Each path below is one point turned by a fixed rotation once a step. After each direction that follows a path, write how fast that rotation turns it, in degrees per step (0 if it stays still).
Each turn is a multiple of 5 degrees from 10 to 175, or 0.
Rotation 1:
[-18.3  23.5 -39.1  -1.1 -20.6   4.5  10.4 -10.3  -6.4   5.1  44.2   3.7
 -44.4 -10.8]
[-24.4   2.7 -28.5  33.6   4.9  -0.5  19.5  29.6  -3.5 -35.6  29.0 -27.9
 -11.0  -7.0]
[ -3.9 -13.9   6.3  29.6 -14.2  44.9   7.7   7.6  14.6  -8.3 -10.1 -47.3
 -31.5  -2.8]
[ -7.5  10.8   5.4 -38.7 -42.3   7.6   1.2  26.1  31.2 -12.8  -0.7 -28.9
 -31.7  -7.2]
[-45.6  12.0 -18.5 -16.8 -42.9   9.5  12.3  -1.9 -23.5   3.8  21.2   1.9
 -29.8 -14.6]
[-20.0  18.8 -22.2  14.4   4.7   9.5  -6.9  32.3 -34.9 -25.4  38.0 -31.6
 -12.3  -4.9]
[  9.3   4.6 -22.5  31.2  -4.5  42.8 -10.3  -7.7  21.3 -14.0  20.9 -34.4
 -37.2   0.2]
[ -8.8   7.3 -11.7  -4.4 -29.0  -9.9  27.0  16.7  49.4 -19.0   4.5 -31.3
 -30.6   3.2]
[-49.3 -12.1  -8.4  -9.1 -37.8  15.6  29.9   6.1 -19.4  -8.1 -12.8 -14.4
 -24.8 -14.2]
[-14.7  13.8   6.5 -14.0 -10.6  24.1 -14.1  43.2 -36.3  -9.2  21.7 -30.1
 -24.5 -16.5]
[  2.5  16.9 -25.7   9.4 -24.1  39.6 -26.8  -4.6  10.6  -8.6  42.0  -8.2
 -31.2  -8.6]
[-20.2  22.7 -26.8  18.9 -20.2 -14.6  23.3   9.9  31.7 -17.7  30.5 -29.9
 -18.0  16.8]
[-31.9 -14.2 -22.9  13.1 -11.9  19.4  28.4  -2.9  -9.0 -26.7 -21.6 -42.0
 -24.2  -3.1]
[ -0.5   3.2  15.1 -21.3  -7.6  19.6   2.8  37.9  -7.3  -2.3  -1.2 -41.0
 -45.5 -20.1]
[-14.7   8.3 -12.7 -12.9 -40.8  29.8 -15.5  10.0  10.8  -9.5  34.4  12.7
 -32.3 -30.4]
Speeds:
[  2.6  10.6  15.3   8.3   1.9 -11.3  10.3  10.4  -2.3  26.9   7.6  -7.9
  -9.6   9.2] : 175
[  8.4 -19.1  11.2   4.3 -13.3 -16.4  -7.0  -9.1 -10.9 -13.0  11.0  -4.3
 -13.1   6.6] : 0
[  8.8   6.4 -22.4  12.2  21.0  -7.8   4.8 -14.4   2.4  -5.3   7.4  -8.4
  -5.7   9.9] : 70
[ -0.5   0.4   4.9  13.8 -14.9   5.5  -1.1  -4.6  19.7  -3.3  -6.0 -12.1
  16.4  21.3] : 80
Rotation 2:
[ -7.1  14.5  -8.9  -3.9   4.2  24.8 -18.1  -5.8  19.9 -22.5  15.8 -51.4
 -55.3  13.4]
[-13.1   5.9 -25.7 -24.4  15.7 -32.1 -48.4  18.1  32.1 -29.4  -8.4 -20.8
 -10.7  21.8]
[-26.3  11.3   4.3   1.9  -3.8   1.8 -22.1 -20.0  24.3 -23.0  36.3 -56.5
 -26.5   6.2]
[ -0.4   7.3 -22.1 -13.2  13.6  -0.2 -34.5  35.9  18.4 -30.1 -16.1 -30.4
 -38.8  26.5]
[-31.7   6.2 -11.9 -16.6   7.7 -24.4 -34.5 -31.0  39.1 -16.1  23.0 -35.8
 -13.7   6.7]
[ -2.8  16.3  -7.1   0.5  -0.5  15.7 -28.7  34.7   6.3 -40.0  18.1 -46.9
 -27.7  19.1]
[-27.3   3.0 -17.1 -13.6  16.4 -28.5 -32.5 -10.8  44.4  -6.3 -14.5 -27.1
 -36.5  17.3]
[ -3.1  17.8 -14.5 -17.1  -2.6   9.8 -38.5  -0.5  16.1 -40.3  41.5 -45.4
  -7.2  10.7]
[-30.7   6.4   1.4   9.1  10.3 -23.4 -25.5  24.4  27.4 -19.4 -19.3 -42.3
 -39.0  22.4]
[ -2.4  12.0 -29.5 -33.0   6.9   7.2 -34.6 -25.8  29.7 -20.8  23.6 -32.9
 -30.8  12.4]
[-26.3  12.1   1.8   3.6   1.0 -24.4 -36.8  36.5  19.7 -38.4   8.4 -44.1
  -3.9  16.5]
[-15.1   9.4 -13.6 -10.2  11.6   9.7 -18.9 -22.3  30.9  -9.3   4.3 -42.3
 -60.2  15.7]
[ -7.3  12.7 -25.1 -23.8   6.5 -19.9 -50.3  22.6  21.3 -39.2  13.3 -26.1
   1.5  19.1]
[-36.8   9.3   8.5  12.1   2.4  -7.7 -16.5  -9.9  29.0 -16.2  14.3 -55.8
 -38.9  10.2]
[  8.5  10.7 -34.7 -29.4  11.8   8.6 -39.9  17.4  18.6 -31.7  -0.1 -23.9
 -34.4  22.2]
Speeds:
[  5.6 -22.0  16.0  -4.7   6.5  -5.2  11.6  -0.5  -6.8  -2.7  13.2  17.0
  -3.4  16.4] : 0
[ -4.1  -2.3   1.2   3.9   3.5 -19.7  -7.5  27.4  -0.9  -5.1 -17.9   6.3
  11.4   5.7] : 160
[  8.2  -3.0 -20.0 -21.6   7.8  -7.1  -9.8 -13.1   9.1   5.6  -8.1  16.8
   2.4   1.9] : 135
Rotation 3:
[-10.7  26.9   2.8  23.9  11.6   3.2   7.4 -46.3 -34.9  49.8 -16.7  -2.1
   1.0  12.7]
[-45.4  24.1  -2.4  30.5   1.1   4.3  13.9 -27.8 -19.6  41.4 -20.1   5.5
   2.2  26.4]
[-56.8  14.8  -2.3  18.5  -6.0   5.4  40.7  -3.5  -4.6  32.3 -19.1  -2.4
   2.6  27.1]
[-38.7  11.3   6.2   2.4  -1.3   4.1  70.2   3.6   2.2  15.4 -19.5 -12.1
   5.3  13.6]
[-12.6  13.4  20.6  -8.8   6.0   6.3  75.2 -14.7  -9.5  -3.1 -18.9 -13.4
   8.0  -1.5]
[  1.4  21.8  27.8  -3.8   8.0   7.7  56.5 -36.7 -32.7 -15.0 -13.9   1.2
  10.0  -7.6]
[ -5.0  30.5  25.1   4.1  -6.6  10.9  31.6 -39.8 -49.7 -12.5  -0.2  22.6
   5.7   1.1]
[-21.6  32.1  14.4   8.9 -21.6  15.4  20.2 -22.0 -50.9   3.6  20.9  30.1
  -0.4  13.3]
[-27.1  24.4   6.3   5.2 -19.5  19.8  32.6   5.3 -41.2  25.6  39.2  13.8
  -7.9  19.6]
[-17.4  11.6   9.7   0.1  -0.5  23.6  43.9  13.3 -27.7  36.4  40.0 -16.5
 -13.9  16.7]
[ -2.1   5.6  21.7   8.0  31.2  16.7  45.7  -0.1 -29.6  36.4  23.6 -35.5
 -16.3   7.6]
[ -8.0   9.5  35.6  21.3  40.8   3.2  27.2 -18.7 -33.9  24.9  -1.0 -25.8
 -16.7  -0.2]
[-24.7  17.2  40.3  34.0  28.4 -15.9  13.1 -24.2 -37.7  19.8 -17.1  -7.8
 -12.7   3.1]
[-42.9  21.4  33.3  30.9  -3.6 -29.2  15.8  -9.1 -32.4  25.7 -18.4   8.7
  -5.8   1.2]
[-40.3  22.8  21.4  12.6 -26.1 -30.6  37.4   5.2 -21.3  36.5 -13.7   9.0
   4.1  -4.5]
Speeds:
[  9.7  -8.6  10.0  -3.8 -12.5  12.7   1.5   7.7 -10.7   5.4 -22.9   3.5
 -18.6  10.5] : 0
[  1.1  -0.3  -3.1   6.4  -1.2 -21.2  -7.1  -1.8   7.3  27.4 -18.0  -7.4
   3.6  -6.4] : 25
[-17.5  -2.0  -7.3  -3.7 -18.2  -1.9   9.2  26.1  10.2   8.5  10.0   2.2
  -0.9   6.0] : 60
[ 12.7   4.6 -19.6  -3.3  -4.3  15.9  -9.4  -8.1  -5.9  21.1  15.3   0.3
  -0.1   8.7] : 40
